Families of rows that turns and mirrors carry onto each other, the same ones carrying the whole set onto itself: the rest of each named row's family, in list order
4 families of 8 rows
z483: [  6,  -8,   3,   1, -16,  -1,  16,  36, -15,  29, -69,   9, -36,  26, -18,
 -13, -23,  -2,   2, -13,   4]
z531: [  9, -11,  26,   3, -27,  26,  51, -24, -33,  -1, -11,  -7, -19,  12,  25,
   7, -24,  22,  -7, -10, -16]
z413: [ -8,   9, -11,  14,  14,  -5,   0, -18,   6, -44,  36,  19,  53, -15,  -5,
  33,   9,   1,  13,  -7, -16]
z153: [ -9,   0,  36,   0, -23,  29,  47, -24, -44,   3, -22, -12,  -9,  15,  23,
  14, -20,   3,   0, -16,  -7]
z206: [ 18, -17,  15,  21, -18,  38,  36,  -5, -35, -15, -41, -18,  13,  16,  36,
   1, -10,   2,  20, -22,  -9]
z374: [  9,  17,   5,  19,  21,  10, -18, -17,  14, -36,  59,  27,  30, -15,  17,
  16,  21, -11,  -4,  -6,   1]
z932: [  2,   6, -16,  13,   9, -41, -53,   4,  46,   8,  27,  18,  -9,  -7, -20,
  -6,  13, -24,   1,  -6,  28]
z608: [-20,  10, -38,  29,   8, -10, -52,  13,  14,   7,  14,  52,  -6, -28, -37,
 -13,  15,  -7,  13,   4,  13]
z420: [ -9,   4,  33,   4, -21,  30,  55, -15, -39,   5, -19,   0, -13,  17,  12,
  13, -28,   2,  -6, -15, -24]
z28: [  2, -24, -10,  33, -27,   7,  22,  11,  -7,  39, -41, -18, -42,  15,   1,
 -32, -33, -18,   6,   6,  23]
z639: [-26,  -4, -42,  33,  10, -23, -40,  22,  24,  -2,  20,  44, -14, -19, -39,
  -9,  -8, -14,   1,  11,  15]
z732: [ -4,  12, -21,  25,  13, -37, -49,   0,  44,  20,  17,  14,  12, -10, -25,
 -18,   4, -18,  -2,  12,  30]
z521: [ -7, -14,  -1,  19, -24,   9,  14,  20, -26,  41, -50,  -7, -43,  16,  -8,
 -23, -27, -18,  14,   1,  35]
z628: [ 21,  -1,  10,  20, -11,  39,  37, -17, -51,   2, -31,  -7,  12,   8,  37,
  11,  -3,   9,  10, -35,  -6]
z449: [  5,   5, -28,  17,  12, -31, -44,  17,  48,   7,  23,  20,  -5,  -9, -33,
  -7,  19, -25,   3,   6,  26]
z555: [  9,   0,  29,   8, -23,  25,  43, -34, -38,   8, -12, -20,  -6,   9,  28,
  12, -10,  15, -11, -34,  -7]
z484: [ -6,   3, -43,  28,  14,  -9, -48,  16,  29,   4,  27,  44, -17, -18, -32,
  -5,  10, -28,   7,   5,  14]
z75: [ 14,   2,  33,  14,  -9,  33,  48,   8, -41,  -5, -37, -10,  16,  20,  31,
  -4, -12,  -7,  14, -16,   3]
z316: [ -7,  15, -10,  17,   7,   3, -22, -31,  10, -26,  32,  10,  58, -19, -11,
  24,  19,  -7,  25, -14, -10]
z542: [ -5,   8,   6,  24,  18,   4,  -6, -17,   2, -44,  59,  21,  42, -14,  16,
  12,   0,   1,  -4,   0,   6]
z404: [  6, -11, -10,  20, -17,  -1,  -3,  22, -14,  43, -61,   9, -53,  14,  -4,
 -22, -13,   4, -15, -24,  14]
z120: [ -9,  -3, -30,  28,  13, -41, -38,  28,  40,   0,  11,  19,   8, -10, -32,
 -16,   1, -17,   3,  12,  33]
z136: [  5,  16, -14,  12,  13,   5,  -6, -24,  14, -29,  48,  19,  39, -18,  -4,
  34,  26, -16,  17,  -7, -14]
z790: [  1, -19,  -5,  14, -26,   1,  11,  32, -12,  22, -68,  12, -51,  10,  -4,
 -21,  -9,  11,   0,  -9,  -1]
z421: [ -2,   4, -48,  26,  11, -14, -51,  11,  16,   5,  26,  48, -14, -21, -25,
   1,  12, -27,  27,  -2,  19]
z238: [  8,  20,   2,  17,  25,  -1, -26, -20,   7, -29,  52,  41,  22, -16,  31,
  16,  19, -10,  -1, -10,   0]
z792: [  4, -14, -18,  31, -26,   3,  11,  11, -18,  53, -46, -15, -43,   9, -13,
 -26, -16, -13,   8, -16,  31]
z818: [ -6, -15,   6,  24, -23,  19,  20,  23, -22,  35, -35,  -6, -44,  22, -14,
 -31, -41, -24,   7,  -4,  28]
z688: [ -6, -11,   3,   4, -18,   0,   5,  24, -19,  36, -69,   8, -46,  21,  -7,
 -13, -24,  -5,  -4,  -8,  13]
z292: [ 10,  -1,  27,   6, -10,  33,  41,  -7, -50,  -3, -41,  -5,  10,  18,  38,
  10, -13,   0,  13, -14,   1]
z567: [  6,  21,   7,  15,  20,   5, -24, -28,   0, -24,  58,  36,  33, -18,  13,
   7,   8,  13,  -7,   2,   7]
z536: [ -3,  18, -10,  13,   5, -11,  -9, -33,  14, -22,  47,  11,  36, -22,  -1,
  32,  29, -21,  29, -14,  -5]

Same family as z484: z153, z374, z521, z449, z136, z688, z292
Same family as z932: z483, z420, z75, z421, z238, z818, z536

